Each row is where one point has got to under a steady rotation. How many steps took it there?
The counts run from 0 to 973.
[104 142 118 105 146 137 129 115 150 151 159 103 107 168 142 116 129 106
 114 117 171 117 154  97 148 141 158 122 116 140  93 125  89 196 115 156
 128 131 128  89 130 105 184  76  99 148 147 105 149 153 134 151  95 115
 125 135  92  81 152  76 120 109 134  85 141]
374
[111 161 132 143 156 119 188 122 115 159 118 109 137 154 110 121  90 174
 136 135 169 130 147 115 151 112 146 122 105 136 169 125 147 130  64 122
 127 130  89 111 108 118 121 137 171 130 169 192 159 143 114 156  59 102
 122 119  94 117 100  81 139 126 137 127 146]
957
[114 159 156 130 161 127 137 140  79 148  97 160 135 121  76 103 109 177
  90 142 136 127 141 130 159  85  79 130 126 162 155 127 130 124 112 142
 155 143  71  68 105 128 178 161 120 127 158 157 171 164 103 156 133 133
 145 104 154 111 118 112 129 133 134 157 110]
49
[106 139 124 116 156 113 166 130  81 145  96 154 170 137  94 128  98 175
 157 130 165 109 163 130 138 134 145  90 123 171 161 155 137 142 108 141
 127 120 103 138  76 108 128 174 136 130 178 179 162 132  98 134 108 141
  91 132 127 128  75  87 143 152 122 141 130]
568
[ 80 133 140  96 135 117 116 129 129 131 127 118 143 160 110  73 167  82
 162  73 153 123 158  82 136 128 131 125 131 148 130 134 104 206 140 183
 115 168 100  92  92 110 185 110 113 121 150 136 128 135 101 111 128 117
 136 168 157  93 130 130 140 136 114 139 113]
305
[110 154 116  79 115 143 102 148  84 124  98 174 153 149  84 105 138 139
 149 101 142  97 161 115 150 129 119  64 133 173 146 180 129 126 127 140
 136 119 118 161  54 107 149 161 125 134 162 127 133 155 101 141 142 169
 111  90 148 117  92 101 161 159 111 129 120]
333
[ 97 155 120 123 108 150 121 137 131 153 124 156 122 192  63  87 116 137
 138 100 137 141 155  91 103 102  94 122 147  92 143 151 125 164 118 119
 125 152  75  88 135 151 164 136 130 138 124 158  97  98 110 106 169 106
 131 140 177  70  99 151 159 150 151 163 121]
23
[106  98 108 160 165  81 162 118 154 148 145  75 119 105  85 167  90 100
 173 138 168 128 145 140 102 143 164 128 134 118 102 129 100 211 133 137
 117 118 110 108 110 117  98  88 118 147 142  95 152 105  96 110 114  85
 107 159 123 110 126 136 134 109 132 112 161]
910
[138 174 166 134 145 154 112 149 120 154 124 146 124 149  78  99  91 163
  59 150 180 128 148 126 155  84  76  90 128 104 119 140  86 136 117  88
 134 162  89  60 152 145 170 134 122 140 130 124 162 141 126 160 139 112
 133  89 147 108 136 109 141 109 144 118 134]
353
[119  85 136 125 155 106 148 138 134 170 130  71 148 116  51 122 121 133
 123 119 186 146 101 144 104 102 104 105 136 113 126  95 138 136 123 105
 127 168 138 131 116 155  88  74 144 137 130  86 154 140 114 105 155 126
 106 161 125 117 124  78 182 126 135 137 130]
323
[103 121 124 108 124  91 101 110 160 106 137  63 117 140  64 107 143 122
 116 102 128 116 128  96  94 139 105 153 117 132  76  99 121 165 130 177
 145 119 104 116 109 120 171 116  93 117 151  95 138 147 116 117  92 112
 155 152 141  75 135 105 161 122 146 119 117]
455
[126 135  98 119 181 130 193 112 115 187 136 121 123 116 118 148 108 169
 118 126 171  96 133 134 161 115 123 145 111 148 153  99 153 128  75 125
 144 124 104 135 109 115 116 136 165 146 166 135 147 187 116 139  69 113
 121 101  86  93 119  74 132 116 139 126 141]
806
[120 160 139  96 141 167 121 116 151 172 144 134 125 183 122  77 145 133
  92 108 190 103 152  92 135  90  93 117 126 110 138 117 100 145 110 121
 132 189 105  96 153 140 180 124 146 119 150 146 143 162 136 126  97 128
 134 132 122  86 139  80 153 134 126 115 119]
198
[135 176 142 110 135 138  80 130 113 108 118 147 115 118  67 106  99 163
  76 150 121 103 142 112 142  92  72 111 125 124 104 140 113 126 126 127
 162 125  91  88 112 124 182 174 104 138 151 113 153 158 111 168 139 135
 141  69 151 104 130 125 123 112 145 112 121]
355
[136 163 114  99  93 184  88 154 137 123 143 146  85 142  92  71 127 111
  91 110 132 131 106 114 123  69  78 109 132  94 134 119 135 104 153  83
 147 197 123 115 108 166 157 123 152 110 108 129  86 135 108 133 162 129
 124  87 150 105 138 109 138 167 122 131  88]
946
[129 113 123 114 145 117 141 137 126 106 137  75  87  87 126 139 105 129
 119 116 136 132  99 136 173  92 135 119  99 152 119 101 156 135 105 122
 153 106 134 123  84 104 122  66 140 120 141  95 149 183 106 184  91 127
 121  94  65 129 143  54  96 113 130  83 118]
294
[120 147 116  97 157 148 163 138  74 153 103 166 138 141 120 108 127 159
 143 110 131 111 141 122 172 107 112 104 124 187 177 135 160 107  91 137
 140 121 113 135  79 105 138 171 153 128 170 177 143 170 100 156 105 144
 105  91 121 115  96  84 133 148 124 144 127]
722
[135 154 128 133  96 174 102 152 139 112 141 134  89 145  70  75 100 116
  94 135 134 147 111 119 107  69  85 109 125  87 129 128 122 121 160  90
 148 187 107 105 118 160 149 117 157 103 109 145  99 118  99 121 170 118
 114 108 164 123 129 127 125 156 134 134  77]
947
[100 137 106 106 130 135 123 116 162 152 164 103  97 160 135 129 131 110
 119 112 167 102 160  92 133 142 137 146 127 145  86 125  97 194 105 155
 133 117 121 108 125 106 168  89 100 150 146 106 131 163 125 132  77 110
 123 122  98  59 150  89 113 105 141  85 147]
373
[110 145 178 117 142 140  94 171 105 140 103 133 140 125  61  97 133 157
 101 102 141 154 122 110 181  96  94  70 139 137 133 156 118 150 106 114
 114 129  96  80 121 139 150  96  87 148 134  87 162 142 125 179 201 126
 145 111 152 105 124  93 159 115 157 132 137]
766
[143 145 118 139 115 165 161 155 102 143 132 119  96 126 108 128  57 180
 121 143 138 158 104 145 149 105 139  79 112 136 157 139 174 106  89  83
 142 121 122 128  81 135  95  98 175 133 127 156 129 134  95 166 136 130
 101  90  90 129 104  61 110 148 136 121 123]
33
[106 140  81 138 109 176 137 155 125 143 158 134  80 171 125 161  60 128
 146 153 137 151 156 126 120 154 165  83 118 140 110 159 121 168 112 116
 141  91 135 125  86 123 139  77 117 165 119 130 111 103 102 151 143 123
  80 116 111  76 105  95  98 138 138  95 137]
703
[ 95 109  70 141 164 145 159 129 123 204 139 153  92 133 111 167 123 128
 146 108 131 108 139 123 158 137 108 148 130 150 137 124 155 163  86 131
 155  91 116 149 106 123 121 110 145 180 115  83 112 149 103 113 146 100
 115 105 118  51 114 112 130  95 166 149 145]
395
[121 135 149 100 109 156 104 149  93 124 133 106 126 174  93  93 104 170
  77 135 168 130 132 129 116 139 110  59 124 168 113 124 125 119 125 129
 137 146 152 117  84 135 170  90  91 136 140 136 170 152 129 152 136 179
  93 110 105  97 119  54 137 143 125 121 117]
789
[114 133 133  92 111  91 119 115 124  69 121  96 136 109  75  81 119 139
 120 118 139 114 123 111 101  90 112 127 102 135 129 107 151 125 151 158
 149 164 107 110  72 123 163 157 156  68 176 162 161 143 100 133  67 138
 137 133 139 149 105 107 153 170 115 129  89]
126
[108 156 106 120 106 162  95 158 109 113 123 172  86 143 106 119 112 108
 147 101  71 138 127  89 161 105 107 122 119 131 127 164 145 164 122 133
 151 104 100 115  80 125 159 116 111 140 115 119  80 133  96 150 177 114
 152  94 165  93 109 139 107 145 149 123 110]
617
[144 133 115  86 162 139 138 108 154 200 134 134 127 142 104 126 140 136
 104 101 202  78 141 115 160 103  98 128 124 109 119 106 112 134  95 106
 128 154 126 138 142 136 146 144 166 144 140  90 137 183 128 121  84 118
 127 106 103  87 144  87 174 112 131 101 152]
502
[ 97 126 131 110 111 139 142 140 140 142 109 117 140 180 111  75 169 102
 184  45 134 150 136  72 137 111 137 116 133 117 161 147 149 181  94 139
 111 137  90 126 106 129 146 114 144 113 144 160  93 113 104 121 136 106
 151 172 150 101 106 116 165 159 128 146 115]
694
[106 133  86 119 136 116 134 129 123 145 127 169 123 137  68 119 125 113
 168 107 133  90 154 114  85 113 105 138 146 105 136 142 129 156 149 142
 146 157  89 151  99 144 137 195 162 128 132 148  99 114  85  73 145 116
 120 128 192  88 107 180 158 160 133 154 109]
411
[ 93 146  94 135 119 167 128 165 101 130 131 170  72 140 130 130 116 101
 162 107  77 151 132 108 162 109 120 125 131 146 135 161 141 177 119 134
 154 112  89 103  77 119 154 111 129 138 117 130  83 123  91 150 171 106
 127  96 151  96 106 143  76 136 146 129 112]
465
[113 109 111 160 139 144 174 143 150 184 141  92 111 160  82 134  92 155
 146 112 160 161 111 112 106 106 135 120 121  89 148 128 159 159  71  90
 117 126 103 116 135 157  80  82 170 148 122 146 109 102 113 111 135  89
 118 157 115  81 100 103 149 134 160 129 139]
780
[103 114 115 158 180  85 166 107 153 152 142  71 115  93  65 157  95 146
 116 150 142 119 127 148 119 115 115 177 112 130 101  95 138 177 102 143
 150 108  96  86 142 129 115 106 141 150 143  97 162 146 118 128  83  80
 132 128 117  90 143 122 117  92 156 122 130]
217
[125 148 125 166 147 101 169 111 151 141 137 101 119 125  70 140  72 150
 147 141 139 141 138 103 122 112 153 140 109  86 121 138 110 180  85 122
 118  90  63  85 139 135 100 130 142 145 152 143 134 101 109 135  96  64
 146 137 129 113 110 138 127 109 157 110 155]
521
